[[-23   6 -37 -10 -12]
 [  7  -9   6   4 -23]
 [-29  -4 -34 -27 -12]
 [ -8 -19  -4 -33  11]
 [ -8 -14  -2 -35   6]]
|
[[-23   6]
 [  7  -9]]

[[-15  21 -12  17]
 [ -6  12   5  30]
 [-22 -20  10  12]
 [-26   5 -13 -17]]
|
[[-15  21]
 [ -6  12]]

[[ 14   5  -6  -9 -18]
 [ -9   7  11  -7   3]
 [  5  -4  -2   3 -10]
 [  9 -11  15  26   0]]
|
[[14  5]
 [-9  7]]

[[  0 -14]
 [  6  16]
 [-18   4]
 [-30   0]]
|
[[  0 -14]
 [  6  16]]

[[ 34  -3]
 [ 24  16]
 [-26  23]]
|
[[34 -3]
 [24 16]]

[[ 28  -3   1]
 [ -5  20  19]
 [  9  -7  -6]
 [  7  10  12]
 [-18  -3  -5]]
|
[[28 -3]
 [-5 20]]

[[ 32 -23]
 [ 24 -17]
 [  4  14]]
|
[[ 32 -23]
 [ 24 -17]]

[[  8  22   2]
 [-27   8 -11]
 [ -6  12   5]
 [-10  10   4]]
|
[[  8  22]
 [-27   8]]

[[ 35  -5   4]
 [  9 -33  -7]]
|
[[ 35  -5]
 [  9 -33]]
---
[[-16   3 -23   6  -8 -16   2]
 [-20  -7 -13   7  -8 -15  17]
 [ -1 -30 -30  -2  -4 -26  -2]]
|
[[-16   3 -23   6  -8 -16   2]
 [ -1 -30 -30  -2  -4 -26  -2]]

[[  3 -11  12   9  27  16  -1   1  15 -25  15   9   7   1 -11]
 [ 17   5   7   7  26   8  -1 -10   4 -22  25  15  11  -2  -2]
 [-32  16  -4   0   8  -7  12  13   0 -17   4  -7  -4  11  -7]
 [ -1   6 -14  24 -12   6   3  10 -16   0   8   0 -14 -13  16]]
|
[[  3 -11  12   9  27  16  -1   1  15 -25  15   9   7   1 -11]
 [-32  16  -4   0   8  -7  12  13   0 -17   4  -7  -4  11  -7]]

[[ 12  10]
 [  8   7]
 [ -3   3]
 [ -6   3]
 [-15   1]
 [ -3   2]
 [-16  -1]
 [-12   1]
 [-28  -2]
 [-25   3]
 [-31   5]
 [-32   3]]
|
[[ 12  10]
 [ -3   3]
 [-15   1]
 [-16  -1]
 [-28  -2]
 [-31   5]]

[[ 14 -10  24 -20  -8  -1   2 -14  12  -8]
 [  5  -6  -1  -8   8   0   6 -12   5  -2]
 [ 14 -10   1   0  -3  -1   2  -3  11   2]
 [ 11   0   1   0   4   3   7  -9   8  -2]
 [ -1   5  -3  -1  -4   2   2   0   1  -5]
 [  8  -6   9  -5  -2  -2   1  -8   5  -3]
 [ 27 -17  17 -10 -15   5   0 -16  19   1]
 [ 25  -7  -2  -5  -8   7   6 -15  16   1]
 [ 10  -3  10  -5  -7   4   1  -7  11  -1]]
|
[[ 14 -10  24 -20  -8  -1   2 -14  12  -8]
 [ 14 -10   1   0  -3  -1   2  -3  11   2]
 [ -1   5  -3  -1  -4   2   2   0   1  -5]
 [ 27 -17  17 -10 -15   5   0 -16  19   1]
 [ 10  -3  10  -5  -7   4   1  -7  11  -1]]

[[ 12  -8  13 -15  12   9]
 [  9 -23   4  -5  -1  -4]
 [-17  -4   6   9  11  11]
 [ 11  -9  -4   4  -1  -2]
 [  4   4  -6  -4   6  -5]
 [  9 -30  -5   0  -9   2]
 [  1   3   6  -4   2  -1]
 [ -5  11   4  12 -11   0]
 [ -3 -24   2   7  -3   1]
 [-18   3  -4   1   4  -4]
 [  6  25   1   0  -3 -19]]
|
[[ 12  -8  13 -15  12   9]
 [-17  -4   6   9  11  11]
 [  4   4  -6  -4   6  -5]
 [  1   3   6  -4   2  -1]
 [ -3 -24   2   7  -3   1]
 [  6  25   1   0  -3 -19]]

[[ 18   9   9  -5  -1   7  -5   6  10   6  12  -7  10]
 [ -9  14   6  -8   0   7  17 -22   3  -6   3   1  -8]
 [ -8 -34  15  -8   0   4   6  -7 -17  -8  30 -14  11]
 [  4   3   3   6   5  17  15 -14  -2  11  -1  -5 -12]]
|
[[ 18   9   9  -5  -1   7  -5   6  10   6  12  -7  10]
 [ -8 -34  15  -8   0   4   6  -7 -17  -8  30 -14  11]]

[[ -1   8   4  -6   1  -3  -1  14]
 [ 14 -12  -8   7 -12  28  29 -24]
 [-15  11  25 -20 -17  13   3 -20]]
|
[[ -1   8   4  -6   1  -3  -1  14]
 [-15  11  25 -20 -17  13   3 -20]]
